One turn moves every row onto another: examples first, then more rows asked
j_438: [-1.34  0.93  3.46 -0.41 -1.67  0.97  1.17  0.06  0.02 -0.96  0.08 -0.94]
j_831: [-0.46 -0.79 -1.77  0.27 -1.21  0.20  0.76 -2.81 -0.34  0.77 -0.20 -1.05]
j_211: [-0.15  0.04 -0.11 -1.52  1.15  3.77 -0.38  0.37  0.57 -0.29 -0.61 -0.58]
j_919: [-0.55 -0.51 -0.19 -1.08 -0.12 -3.03  0.30  2.23  0.89  1.41 -0.21 -1.14]
j_100: [-2.23  0.26 -1.16 -1.98 -0.75  2.87  0.74 -2.31  1.06 -0.35 -1.35 -1.61]
j_187: [-1.27  1.80  3.08 -0.64 -0.80 -0.98  0.30  1.59  0.72  1.44 -0.30 -0.84]
j_337: [ 0.33  0.08 -1.21 -2.49 -0.04 -2.61  1.07  1.15  1.56  0.43 -1.47 -0.36]
j_22: [-1.87  0.76 -1.27 -2.42 -0.59  2.72  0.53 -2.28  0.79  0.38 -0.76 -1.38]
j_584: [ 0.14  0.02  0.03 -1.55  0.97  3.89 -0.29  0.62  0.71 -0.62 -0.69 -0.76]
j_886: [-1.09 -1.45 -1.51  0.31 -1.47  0.37  1.12 -2.51 -0.70 -0.35 -1.04 -0.91]
j_664: [-0.92 -0.81 -0.49 -1.27  0.64 -2.57  1.50  1.99  0.39 -0.91 -1.51 -0.10]
j_853: [-0.42 -1.12 -1.71 -0.30 -2.05 -0.16  0.73 -2.76  0.14  0.31 -1.59 -1.18]
j_736: [-0.38 -0.58 -0.73 -2.26  0.05 -2.58  1.31  1.66  1.23 -0.52 -2.29 -0.15]
j_945: [-1.11  0.04 -3.05 -0.01 -1.72  1.78  0.38  1.70 -0.51 -0.23 -1.15 -0.82]
j_581: [ 0.01  0.01  0.22 -1.71  1.05  3.73 -0.12  0.46  0.45 -0.80 -0.68 -0.68]
j_687: [-0.69 -1.22 -1.49  0.52 -1.10  0.08  0.83 -2.61 -0.61  0.14 -0.42 -0.99]
j_561: [-3.01  0.40 -1.01 -1.27  0.11  2.79  0.84 -1.91  0.23 -0.45 -0.92 -1.21]
j_570: [ 0.36  0.49 -1.11 -2.02  0.73 -2.68  0.65  1.31  1.10  1.14 -0.49 -0.54]
j_155: [-0.13 -0.89 -1.87 -0.30 -1.64  0.16  0.62 -2.86  0.04  0.79 -0.62 -1.23]
j_807: [-1.13 -0.47  0.27 -0.74 -0.22 -3.01  0.48  2.41  0.73  0.87 -0.13 -0.75]
j_270: [-1.12  1.72  3.20 -1.45 -1.76 -0.88  0.20  1.78  1.38  1.01 -0.91 -0.84]
j_361: [ 0.11  0.19  0.16 -1.87  0.95  3.75 -0.08  0.40  0.86 -0.55 -0.62 -0.87]
j_74: [-0.55 -0.61  0.10 -1.27 -0.67 -3.06  0.01  2.27  1.29  1.12 -0.57 -0.96]
j_942: [-0.03  0.12  0.10 -1.69  1.02  3.65 -0.08  0.56  0.51 -0.55 -0.50 -0.80]
j_740: [-2.25  0.94 -1.23 -1.52  0.10  2.53  0.42 -2.23  0.57  0.65 -0.33 -1.16]
j_924: [-0.63 -0.71  0.34 -1.34 -1.01 -2.83  0.29  2.11  1.16  0.75 -1.16 -1.04]
j_191: [-0.42  0.56 -1.03 -1.13  1.46 -2.80  0.78  1.29  0.44  0.71 -0.07 -0.65]
j_73: [-1.15  0.39 -3.22  0.34 -1.25  1.75  0.38  1.69 -0.61  0.03 -0.58 -0.99]
j_960: [-0.63 -1.46 -1.83 -0.05 -1.84  0.26  1.02 -2.53  0.04 -0.23 -1.15 -1.05]
j_752: [-1.44  1.42  3.02 -1.21 -1.50 -1.00  0.29  1.67  1.00  0.53 -0.98 -0.76]
j_686: [-1.21 -0.87  0.33 -0.73 -0.58 -2.92  0.28  2.53  0.81  0.43 -0.64 -0.75]
j_869: [-0.47  0.34 -3.27 -0.32 -1.81  1.82  0.15  1.40  0.03  0.42 -1.07 -0.97]
j_562: [-1.38  1.25  3.19  0.03 -1.08  0.60  0.97  0.05 -0.27  0.06  0.85 -0.74]
j_331: [-1.50  1.52  3.56 -0.65 -1.00 -0.93  0.56  1.77  0.66  0.34 -0.91 -0.78]
j_394: [-2.71  0.72 -1.33 -1.10  0.24  2.49  0.57 -2.23  0.32  0.19 -0.43 -1.09]
j_683: [-0.08  0.35 -0.04 -1.50  1.03  3.63 -0.20  0.47  0.51 -0.71 -0.53 -0.84]
j_120: [-2.52  0.16 -1.06 -1.59 -0.62  2.66  0.79 -1.96  0.69 -0.82 -1.41 -1.11]
j_655: [-0.45  1.93  2.99 -0.34 -1.02  0.53  0.72 -0.52  0.02  0.71  1.04 -1.14]
j_347: [-1.04 -0.80  0.44 -1.33 -0.74 -3.21  0.47  2.38  1.09  0.23 -0.84 -0.89]
j_514: [-1.07 -0.06 -3.08 -0.43 -1.73  1.98  0.21  1.59 -0.18 -0.14 -1.30 -0.75]
j_85: [-0.55  0.44 -3.30 -0.40 -1.71  2.02  0.06  1.31  0.07  1.13 -0.83 -1.13]
j_119: [-0.64  0.84  3.54 -1.03 -2.54  0.61  1.13 -0.25  0.66 -0.82 -0.65 -0.74]
j_714: [-0.78  0.26 -3.04  0.32 -1.21  1.88 -0.12  1.38 -0.43  0.65 -0.33 -1.18]
j_280: [-0.91  1.81  3.10 -1.09 -1.14 -0.93  0.30  1.65  0.80  1.69 -0.37 -0.78]
j_53: [ 0.03  1.73  3.20 -1.62 -2.51  0.73  0.72 -0.19  1.10  0.36 -0.50 -1.13]
j_174: [-0.88 -0.23 -0.74 -0.62  1.43 -2.72  1.31  1.58  0.07 -0.30 -0.53  0.00]
j_225: [-0.01  2.25  2.94 -1.28 -1.76  0.60  0.73 -0.36  0.58  1.20  0.33 -1.18]
j_63: [-1.45  1.50  3.25 -0.44 -0.81 -0.84  0.46  1.83  0.37  0.85 -0.23 -0.73]

j_100 moves to j_120
j_85 moves to j_869
j_53 moves to j_119
Now these:
j_337 moves to j_736
j_687 moves to j_831

